In the data rows, the value 128 means zero.
Here are some rows, each followed by its group. Rows of different groups can look alike.
[122 134 142 124 116 150 106 106 148 147 142 143 115 136 131 128 113 115
 140 105 129 112 126 149 112 128 138 135 134 114 128 133 108 132 140 132
 137 133 138 122 129 129 126 142 126 126 135 134 119 116 138 142] JP
[141 148 143 125 106 130  95  93 144 164 143 143  94 166 141 128 101 124
 157 104 131  95 138 160  91 110 109 158 150 115 123 120  95 122 148 121
 164 126 153 126 109 119 111 153 157 140 108 144  98  96 131 122] DC
[172 173 110 157 105 101 118 134  92 137 133 115  90 150 116 165 127 147
 148 142 139 133 186 136  91  98  77 166 135 138 170 100 140 134 142 118
 175 142 167 148  99 114  94 116 191 176  79 124  83 110 109  86] DC
[ 74  71 154 109 141 124 156 119 142  99 129 162 183 140 124  90 153 113
 148 149 116 133 103  93 166 156 154 117 144 121  80 138 130 108 108 163
  81  91  98 101 183 148 186 125  91  74 180 166 138 151 165 177] JG
[ 98 108 158  93 125 159 104  98 182 159 137 156 132 137 152  95 102  98
 137  84 121  89  80 156 122 138 164 118 140  95  83 153  81 122 130 132
 112 112 116 107 141 125 147 169  93  97 163 143 150 107 154 166] PG
[117 126 147 132 108 117 123  83 135 155 156 176 117 181 153 117 111 131
 170 111 156  92 144 133 113 115 137 181 179 113 113 115  97  91 134 140
 153  86 161 135 152 129 151 142 148 113 147 165  81 105 147 155] JZ
[100  94 131 113 139 115 152 153 124  82 100 116 178 110  92 118 164 109
 125 167  95 160 118 102 153 153 113  98 102 140 111 136 159 144 108 156
  85 127  87 100 143 136 148 121 109 113 136 132 154 152 141 131] GJ
[151 147 123 134 135 118 127 111 121 163 146 141 101 148 173 117  99 155
 126 100 164  93 127 132 120 101 152 154 160 122 119 123 104  97 134  95
 157 108 157 160 117 122 125 136 137 128 128 126 113 109 114 127] GZ
[ 95  87 134 130 139 105 168 140 109  81 117 142 177 132 101 118 168 126
 141 181 119 159 136  82 166 151 124 126 129 140 113 125 161 122 107 162
  90 104 109 113 172 141 169 102 119 101 149 153 125 160 147 150] JG
[146 138 113 143 128 105 146 143 102 120 128 123 125 134 130 133 139 145
 127 147 138 139 148 110 129 113 113 146 135 143 141 113 145 119 125 120
 135 120 141 149 130 126 127 115 149 143 118 124 114 137 116 112] JZ
[118 124 144 113 122 130 118  94 144 152 144 154 123 154 147 110 109 122
 150 107 134  97 118 138 115 126 137 147 152 112 102 129 100 110 130 128
 138 106 135 118 137 126 139 148 125 113 143 151 117 109 146 147] JZ
[147 138 100 142 148 114 152 174  97 102 104  87 135  89 114 145 148 144
  87 151 124 164 136 107 149 129 118 103  97 153 156 128 167 145 120 113
 117 150 118 150 113 124 115  97 130 149 105  94 146 151 105  97] DZ
[147 148 127 133 116 115 118 121 120 145 135 132 104 146 138 133 115 132
 141 122 137 112 142 140 106 106 113 153 138 123 132 117 116 120 137 119
 153 124 151 139 115 117 116 137 155 144 111 132 107 109 122 114] DC
[120 128 135 126 120 148 117 110 146 139 138 141 120 134 133 126 120 121
 131 111 132 116 126 143 119 128 144 133 132 115 126 132 112 129 133 133
 130 128 137 124 138 130 128 138 118 121 141 135 126 123 135 142] JP
[121 124 131 127 119 142 120 135 139 114 118 116 137 114  99 139 140 109
 127 138 103 145 129 140 126 141 108 111 102 130 140 131 140 156 128 144
 117 151 111 105 123 129 117 132 126 137 123 126 139 134 133 120] JG
[136 138 133 125 118 127 113 123 133 143 128 127 116 137 130 132 116 124
 135 115 127 116 127 143 112 119 114 138 128 124 127 129 118 132 131 125
 140 132 135 129 116 118 120 138 139 141 115 132 120 113 128 120] DC
[127 121 121 133 139 114 145 132 113 121 130 132 137 129 139 122 131 143
 125 136 138 130 128 107 143 131 139 131 138 134 119 124 135 112 118 123
 122 113 128 137 138 130 141 121 124 119 133 129 128 135 124 135] JZ
[126 114 116 138 148 108 165 145 110 108 120 128 145 122 134 119 141 149
 116 146 139 141 129  97 159 129 143 129 133 144 123 121 147 110 119 124
 113 114 125 146 140 135 145 109 121 120 133 124 127 147 119 130] JZ
[135 124 102 150 126 104 158 182  80  54  96  88 159  99  53 171 188 128
 125 207  93 201 174 101 145 144  67 112  79 167 170 106 196 170 115 159
 104 162 113 114 129 137 114  88 153 160  88 119 124 171 115  92] JG
[113 118 149 112 122 130 114  93 153 156 143 162 126 160 159 101 104 117
 150  97 140  87 108 142 120 121 145 150 159 105  92 137  91 104 129 129
 134  97 141 125 141 124 150 155 122 104 151 153 117 105 145 153] JZ
[155 156 122 143 109 110 118 119 111 144 136 130 100 156 133 146 117 142
 148 130 140 118 164 135 101 103  98 163 144 131 147 106 124 122 140 120
 165 126 160 143 110 118 110 128 172 155  99 133  91 108 120 105] DC
[172 156  92 149 152  97 148 160  85 132 123  95 114 110 152 138 128 171
  89 134 153 139 138 106 138 105 127 128 127 149 151 120 152 120 121  83
 146 133 136 168  96 121 105 102 142 151 102  91 136 133  92  88] GZ
[136 147 134 136 105 141 104 114 134 142 135 131 104 139 115 148 119 120
 143 120 126 124 148 151  99 121 113 140 126 120 149 121 118 143 144 133
 148 145 147 125 120 123 110 135 150 147 113 131 109 116 131 123] PG
[117 117 128 137 123 140 138 134 121 107 126 133 134 123 109 139 146 123
 129 146 125 147 145 123 139 137 130 126 121 131 140 121 144 138 123 154
 119 138 133 123 149 139 134 114 125 130 135 135 119 148 131 140] PG
[117 114 125  92 153 149 122 156 156 123 106  95 149  82 131 108 128 108
  83 111  99 135  69 137 143 153 143  65  89 121 107 168 128 155 116 109
  91 150  77 106 107 123 121 144  78 113 139 101 197 133 123 127] DC
[109  96 120 148 136  92 174 150  89  75 118 137 170 136  98 135 174 142
 143 191 126 168 163  78 161 143 118 137 133 154 134 109 172 119 111 158
 105 111 121 127 167 141 162  86 138 116 137 146 107 164 135 135] JG
[ 76  70 149 112 138 119 162 129 141  87 121 157 186 135 110 101 161 109
 150 164 111 143 112  93 164 161 143 118 134 130  93 134 141 116 107 167
  78  98  89  93 176 144 176 125  97  79 166 155 137 151 161 168] JG
[113 120 142 117 113 133 115 124 142 116 125 128 139 131  97 131 138 101
 144 140  96 136 130 141 116 143  99 123 115 122 124 128 130 147 128 158
 118 137 114  96 131 128 130 139 135 130 122 145 127 125 146 131] JG
[151 156 116 157 105 128 122 129 108 129 129 121  97 136 109 166 132 136
 136 140 136 141 174 138 107 112 103 150 123 139 174 104 138 140 143 132
 156 153 160 142 117 126 103 115 165 164  97 122  93 127 116 107] JP
[104  97 134 109 152 131 142 121 145 129 129 144 155 126 157  93 125 129
 123 118 135 114  90 111 159 139 170 116 141 118  87 148 114 104 112 127
 101  97 113 124 152 136 163 135  86  89 168 135 153 136 134 159] JZ
[123 138 154 103 108 147  83  86 169 173 148 151 108 158 149 111  89 104
 156  82 127  80 106 170  93 118 126 146 147 100 100 139  77 119 143 120
 149 119 140 108 113 117 121 175 130 122 131 144 122  85 145 141] DC
[174 172 105 147 118 112 115 152  93 128 121  92 100 120 107 164 130 142
 122 143 124 146 165 140 101 109  74 136 108 144 174 108 150 150 137 109
 160 161 147 143  84 114  83 116 172 180  75 105 113 119 104  75] DC
[ 93  78 130 134 150  78 188 145 101  85 111 143 184 132 123 103 170 139
 136 180 130 155 125  60 180 147 134 132 146 147 107 122 164  92 102 150
  88  81 102 131 173 141 183  94 119  92 157 151 127 158 137 146] GJ
[109  91 115 155 146  71 195 157  79  73 113 135 177 131 111 124 180 156
 132 196 136 170 152  50 180 138 120 140 145 161 129 107 182  98 103 151
  99  89 117 144 174 142 177  73 137 109 145 144 113 171 131 135] GJ
[130 129 138 118 140 132 122  94 142 169 155 160 113 155 186  98  88 144
 129  85 168  79 105 130 129 113 169 150 167 111  95 134  84  85 129  98
 144  92 152 153 136 126 143 148 116 102 158 135 120 110 126 154] GZ
[ 89  95 158 108 113 136 119 103 159 128 132 159 152 146 122 105 128 100
 160 125 113 114 104 131 126 142 130 132 139 111  95 135 112 121 126 155
 107 108 109  94 152 133 155 147 113 100 152 157 130 120 159 160] GJ
[142 150 136 118 119 148  90 106 156 166 139 128 100 136 145 127  95 119
 129  88 131  98 114 166  97 118 131 131 130 113 123 136  95 134 147 107
 151 137 139 126 102 120 105 158 129 136 120 119 130 100 131 121] DZ
[147 155 132 124 112 128  95 117 132 154 135 122 105 136 131 136 107 122
 138 111 127 112 130 154  94 115 106 139 129 120 134 127 109 138 139 115
 152 136 142 123  97 116 103 147 149 150 108 123 122  99 126 109] DC
[126 124 125 107 149 147 119 143 149 133 117 104 139  96 134 117 121 122
  98 109 114 129  86 137 138 145 146  82 106 123 113 152 125 144 125 105
 108 145  92 115 107 129 116 139  93 118 134  99 176 131 124 125] DZ
[133 144 132 138 106 140 111 117 127 132 134 134 108 136 113 147 128 120
 144 128 125 128 156 148 108 126 114 145 125 128 150 115 126 142 143 140
 145 141 147 124 127 126 118 131 148 144 115 139 102 122 130 126] PG
[130 117 116 132 162 118 158 125 119 139 142 145 130 132 182 101 112 165
 108 110 170 108 108 100 161 117 184 135 159 127 103 136 119  84 115  97
 126  96 136 162 146 136 152 120 101  99 160 119 135 138 115 149] GZ
[138 130 114 140 136 105 147 138 104 121 130 127 131 132 133 131 136 148
 124 142 140 135 140 108 138 122 118 138 135 134 133 118 142 118 119 123
 130 118 134 146 130 130 135 111 135 134 124 123 120 138 118 120] JZ
[159 156 108 155 128 116 137 142  94 127 130 116 103 131 130 151 129 155
 120 139 148 138 166 122 122 109 114 144 131 144 160 110 144 124 135 114
 155 140 159 159 116 125 110 107 157 154 103 116 103 132 105 103] DZ
[131 134 135 133 115 117 124 101 128 151 148 156 114 166 148 121 113 137
 158 117 150 100 144 133 115 110 128 168 163 121 120 115 106 102 135 127
 154 101 158 136 133 126 135 141 151 126 130 147  91 111 133 136] JZ
[137 125 114 148 137 102 163 141  97 108 125 130 132 134 130 133 143 154
 130 154 145 142 152  97 147 119 129 145 141 150 139 110 151 110 124 127
 130 117 142 149 141 133 140 103 140 134 122 129 106 142 117 121] JZ
[115 108 121 129 164 136 161 124 137 138 139 150 137 122 181  96 111 157
 102  99 167 107  95 107 169 130 208 120 155 123 102 144 116  90 118 106
 113 100 125 158 152 138 158 119  82  86 170 116 145 146 118 164] GZ
[130 131 130 125 124 119 126 117 127 136 134 136 125 143 136 125 119 130
 141 125 135 115 129 129 123 119 125 147 143 126 123 123 121 116 129 123
 137 113 138 131 127 124 130 139 139 128 125 136 116 116 134 128] JZ
[139 144 134 132 117 129 112 115 130 148 136 131 110 142 133 133 112 130
 136 114 132 115 132 144 111 117 118 141 135 121 129 124 112 128 136 119
 147 131 144 130 114 122 116 136 143 137 118 130 117 114 128 122] JP
[ 99 102 153 114 114 128 128 116 145 117 131 145 153 140 112 115 136 101
 155 140 114 128 122 125 126 143 120 129 131 125 109 130 123 129 122 155
 111 114 114  96 150 132 147 137 124 109 139 158 126 128 154 145] GJ
[138 150 141 116 109 149  84 114 156 155 134 121  99 131 128 135 108 110
 132  99 115 110 122 168  95 122 110 125 119 109 130 133 102 151 145 124
 147 152 131 117  98 115 101 156 138 144 109 127 130 104 129 117] PG
[183 175  99 149 130 107 121 165  88 126 114  78  98 109 116 165 129 148
 106 143 126 149 158 133 110 102  82 129 104 150 171 112 152 150 135  96
 157 163 144 154  74 113  78 114 168 184  67  90 124 124  94  65] DZ
[ 84  78 147 110 141 129 156 127 141  94 122 153 169 131 117  99 154 114
 140 153 113 137 109 103 159 153 152 116 133 126  93 137 137 119 114 161
  86 102  99 102 172 144 169 124  97  88 166 156 140 149 156 165] JG
[ 93  81 130 132 151  84 185 148 102  80 114 139 186 128 111 106 175 134
 138 186 123 161 126  62 178 148 126 121 140 149 109 122 166 101 102 154
  87  92  94 123 170 143 179  93 118  96 153 150 129 163 141 146] GJ
[129 136 145 133 104 118 113  84 132 156 152 167 108 177 145 122 108 132
 172 113 149  94 150 139 103 109 125 176 171 114 120 111  97  97 141 133
 160  99 165 135 137 124 138 141 159 125 130 161  79 100 142 142] JZ
[101  99 125 122 133 129 151 161 113  71 109 111 175 103  74 138 172 111
 125 176  93 174 129 104 156 165 106  96  93 146 130 131 170 157 111 162
  85 139  91  97 150 143 142 109 112 120 132 131 149 165 141 132] JG
[153 157 125 134 118 136 104 121 129 149 135 122  94 134 134 136 112 127
 131 110 131 115 143 153  97 109 115 140 128 118 143 123 114 139 143 111
 156 145 152 135 106 118 103 138 150 154 109 122 114 107 121 110] DZ
[143 150 141 110 119 149  84 115 154 165 132 118 102 129 144 129  95 116
 126  91 120 102 105 168  97 120 123 121 120 107 122 144  94 142 142 104
 145 146 128 120  91 112  98 160 127 141 111 118 144 100 128 120] DZ
[103 100 135 131 129 112 151 127 118  99 128 148 156 138 113 124 153 126
 145 158 126 143 138 100 149 142 130 135 138 133 118 119 146 116 121 156
 108 108 122 119 163 139 160 112 128 109 145 152 113 151 146 149] JG
[165 157 105 153 135  99 141 123  93 150 149 135  98 155 166 134 110 173
 133 122 171 107 157 119 121  93 132 170 165 135 136 108 122  92 134  95
 169 106 172 173 117 123 121 118 160 142 112 125  93 117 105 112] GZ
[145 155 130 127 112 147  95 118 141 154 133 119  98 128 129 142 108 116
 131 103 126 114 131 162  95 119 118 131 121 117 143 130 110 146 147 118
 152 153 144 127  98 119  99 148 140 151 106 117 122 108 125 112] DZ
[117 114 125 121 123 127 138 160 119  81 105 102 153 103  73 143 167 107
 123 173  85 173 138 121 135 152  91  99  84 145 141 127 165 166 118 159
 100 157 100  98 130 134 117 117 126 141 114 126 148 152 128 116] JG
[141 134 119 136 153 118 151 120 110 151 144 144 117 140 181 108 103 162
 114 107 173  99 122 108 146 110 173 148 163 128 116 127 110  82 129  93
 144  99 154 172 135 128 142 120 120 114 143 124 115 127 112 141] GZ
[158 159 118 140 121 127 118 127 123 148 132 120  97 134 138 141 106 138
 123 112 141 114 143 148 108 105 118 146 130 132 147 117 120 126 142 103
 157 142 156 149 100 117 100 138 151 158  99 111 109 107 112 101] DZ
[102 106 148 126 116 119 131 109 138 121 133 158 144 155 121 119 135 115
 162 138 126 121 132 122 128 137 125 150 146 123 110 121 124 114 127 158
 122 103 124 112 158 133 156 132 133 111 144 162 107 125 150 152] GJ
[139 147 136 124 107 138  97  98 149 162 146 140 100 152 138 127 104 121
 145 101 131 101 129 161  92 111 122 146 137 110 128 125  99 130 143 117
 154 127 146 124 113 122 112 154 144 134 122 134 114 100 135 125] JP
[150 136  99 132 153 115 144 180 105 100  99  76 140  80 111 140 150 136
  86 152 108 165 120 117 145 129 112  88  85 151 148 133 165 154 113 110
 110 158 104 136  99 121 101 110 121 149 104  88 169 145 101  86] DC
[ 75  80 168 103 125 124 136  81 162 140 145 189 159 172 152  83 118 110
 170 115 137  89  97 116 144 141 160 152 176 106  68 136  93  84 122 160
 107  70 118 105 177 139 185 149 105  73 179 176 114 116 168 186] GJ
[148 148 113 152 112 115 130 155  96 101 111  98 122 112  82 167 157 127
 125 164 112 167 170 123 117 124  77 128 100 147 176 107 167 160 133 142
 136 160 136 127 114 123 103 103 165 170  89 119 111 143 118  92] JG
[103  95 135 113 147 127 150 125 149 125 129 149 154 130 152  97 124 127
 123 118 134 116  93 112 158 138 169 126 141 127  91 141 120 106 115 129
 100 101 111 125 154 138 161 136  93  95 159 132 144 134 134 158] JZ
[159 157 115 144 128 127 124 125 107 139 135 120  99 134 136 144 120 150
 126 126 143 123 150 136 114 111 126 141 135 135 150 113 126 123 137 108
 157 139 154 148 109 126 103 122 148 151 107 118 110 123 113 108] DZ
[157 142  85 153 158 117 161 179  92 112 102  78 125  73 133 141 143 163
  62 143 141 166 129 104 154 124 144  92 102 158 165 135 169 141 118  92
 121 153 110 171 107 120 109  80 123 145 108  76 162 154  86  89] GZ
[139 137 120 129 131 124 123 139 121 124 120 111 124 116 120 135 133 129
 119 133 121 136 129 130 126 128 115 117 115 133 138 127 138 137 127 122
 128 141 121 127 112 126 114 123 132 141 115 116 136 131 123 111] DC
[123 139 149 101 109 165  79 108 177 161 132 124 109 123 126 126 101  94
 130  84 107 103  96 179  92 134 125 110 113 103 120 151  93 156 138 127
 133 152 117  98 103 115 103 167 115 132 126 123 149  98 139 129] PG
[126 132 136 125 122 138 112 114 143 142 137 138 118 138 134 128 114 123
 137 111 128 113 125 148 116 130 131 135 133 117 122 133 109 129 130 130
 137 129 132 121 125 126 125 142 128 125 129 137 126 115 131 133] PG
Which 4 groups are nearest to each row below, nearest first, going by the average distance to the group's rows?
[158 149 108 129 150 114 135 142 113 147 129 111 115 118 161 123 109 157
  99 110 152 116 114 120 132 111 139 126 137 132 125 132 124 114 124  85
 140 120 134 161 105 115 117 127 127 136 119 101 141 124 105 109]: GZ DZ JP JZ
[131 143 147 113 109 146  91  96 160 167 142 142 100 150 141 125  99 110
 147  89 128  93 116 166  96 118 128 140 138 106 119 134  91 130 145 123
 148 130 141 118 115 116 113 162 133 134 127 136 119  93 139 129]: JP PG DZ DC
Which 4 groups are nearest to each row below, nearest first, going by the distance to the centre of the group?
[126 137 130 104 133 154  98 133 167 148 131 110 135  97 129 121 107 103
 101  90 110 119  83 162 111 145 132  82  98 112 128 161 118 165 117 105
 114 154  97 103 105 116 108 157  97 128 140 100 175 104 138 124]: PG DZ DC JP
[135 119  98 145 167 122 171 157 101 112 123 113 142  92 157 122 137 165
  76 135 157 148 116  88 172 126 177 104 128 144 136 137 155 112 107  97
 110 121 118 166 143 136 142  89  96 112 151  96 157 160 101 132]: GZ JZ JG GJ
[121 127 151 120 110 121 111  84 146 160 154 170 115 176 158 110  98 127
 163  99 150  84 132 144 113 111 139 171 172 112  99 121  86  98 142 132
 153  91 156 130 139 125 142 152 139 115 142 157  96 100 144 150]: JZ JP PG GZ
Which 5 groups are nearest to each row below, nearest first, going by the distance to the centre of the group?
[110 115 140 111 116 139 117 137 144 109 114 120 146 115  95 136 144  99
 135 140  93 145 118 139 123 147 106 109 101 125 125 135 137 159 124 155
 106 145 103  95 130 129 125 138 121 130 125 133 143 135 144 131]: JG PG DC JP GJ
Which 4 groups are nearest to each row below, nearest first, going by the distance to the group's nearest row?
[133 130 121 131 141 131 132 125 125 134 139 134 122 130 149 117 120 139
 122 115 147 116 123 124 134 124 151 133 144 129 122 130 121 108 127 116
 133 117 139 143 130 132 132 130 123 121 139 126 127 126 122 134]: JZ JP PG DC
[167 159  95 148 136 122 127 178  96 110 104  66 118  80 100 165 146 141
  85 149 116 171 143 126 123 119  95  95  80 151 173 129 170 167 128 106
 132 175 116 142  82 115  83 101 144 173  81  81 151 141  94  72]: DC DZ GZ JG
[153 145 113 145 139 113 141 123 109 147 141 137 105 145 169 122 113 164
 120 116 168 109 142 116 130 104 151 155 158 131 127 117 120  92 135  99
 152 109 161 169 125 128 128 118 140 129 123 123 109 124 108 125]: GZ DZ DC JZ
[ 91  91 140 105 136 136 142 147 139  81 111 125 176 110  85 124 161  97
 129 160  87 160 114 116 152 164 118  93  95 134 110 143 150 155 112 162
  79 135  82  84 153 140 144 128  99 108 141 138 157 155 148 145]: GJ JG PG DC
Which 5 groups are nearest to each row below, nearest first, going by the distance to the group's nearest row?
[136 134 120 117 140 149 113 151 139 130 113  90 127  88 122 129 125 116
  91 116 109 141  97 138 125 141 130  83  92 127 134 154 133 160 126 108
 114 158 102 123 101 121 107 131 108 132 122  99 176 133 118 111]: DZ DC JG PG JP
[ 45  45 166  90 152 130 161  92 174 119 134 184 198 143 155  56 134 109
 147 121 129 104  59  90 182 166 192 112 168 104  43 158 104  80  97 160
  69  59  76  95 201 149 213 141  57  35 219 173 161 144 177 210]: JG GJ JZ PG GZ
[126 136 142 109 116 148  97 122 154 142 125 119 123 122 118 131 118 104
 128 108 109 120 108 159 105 135 112 114 112 118 124 142 116 152 134 130
 126 147 117 104 110 119 108 153 125 135 120 124 142 108 136 121]: PG DZ DC JP JG
Which 5 groups are nearest to each row below, nearest first, going by the average distance to the group's rows?
[124 111 116 122 171 132 156 139 129 130 130 128 143 109 171  97 121 152
  92 113 153 119  90 103 168 134 188 105 137 129 100 146 125 101 112 100
 108 109 115 151 138 137 149 118  81  96 163 108 163 145 115 145]: GZ JZ GJ JP PG
[111 110 122 133 132 145 144 148 125  90 115 120 149 100  95 143 154 118
 117 152 108 160 134 116 152 151 134 106 101 136 140 130 155 149 122 157
 101 148 118 115 153 144 137 111 109 127 139 126 138 162 132 141]: JG GJ PG JZ JP
[156 151 116 138 137 107 129 116 106 157 147 137 102 152 170 121 101 160
 130 110 165  99 139 121 122 101 138 159 160 128 122 114 109  92 133  97
 162 105 162 165 118 120 128 127 147 132 124 129 105 111 112 120]: GZ JP JZ DZ DC
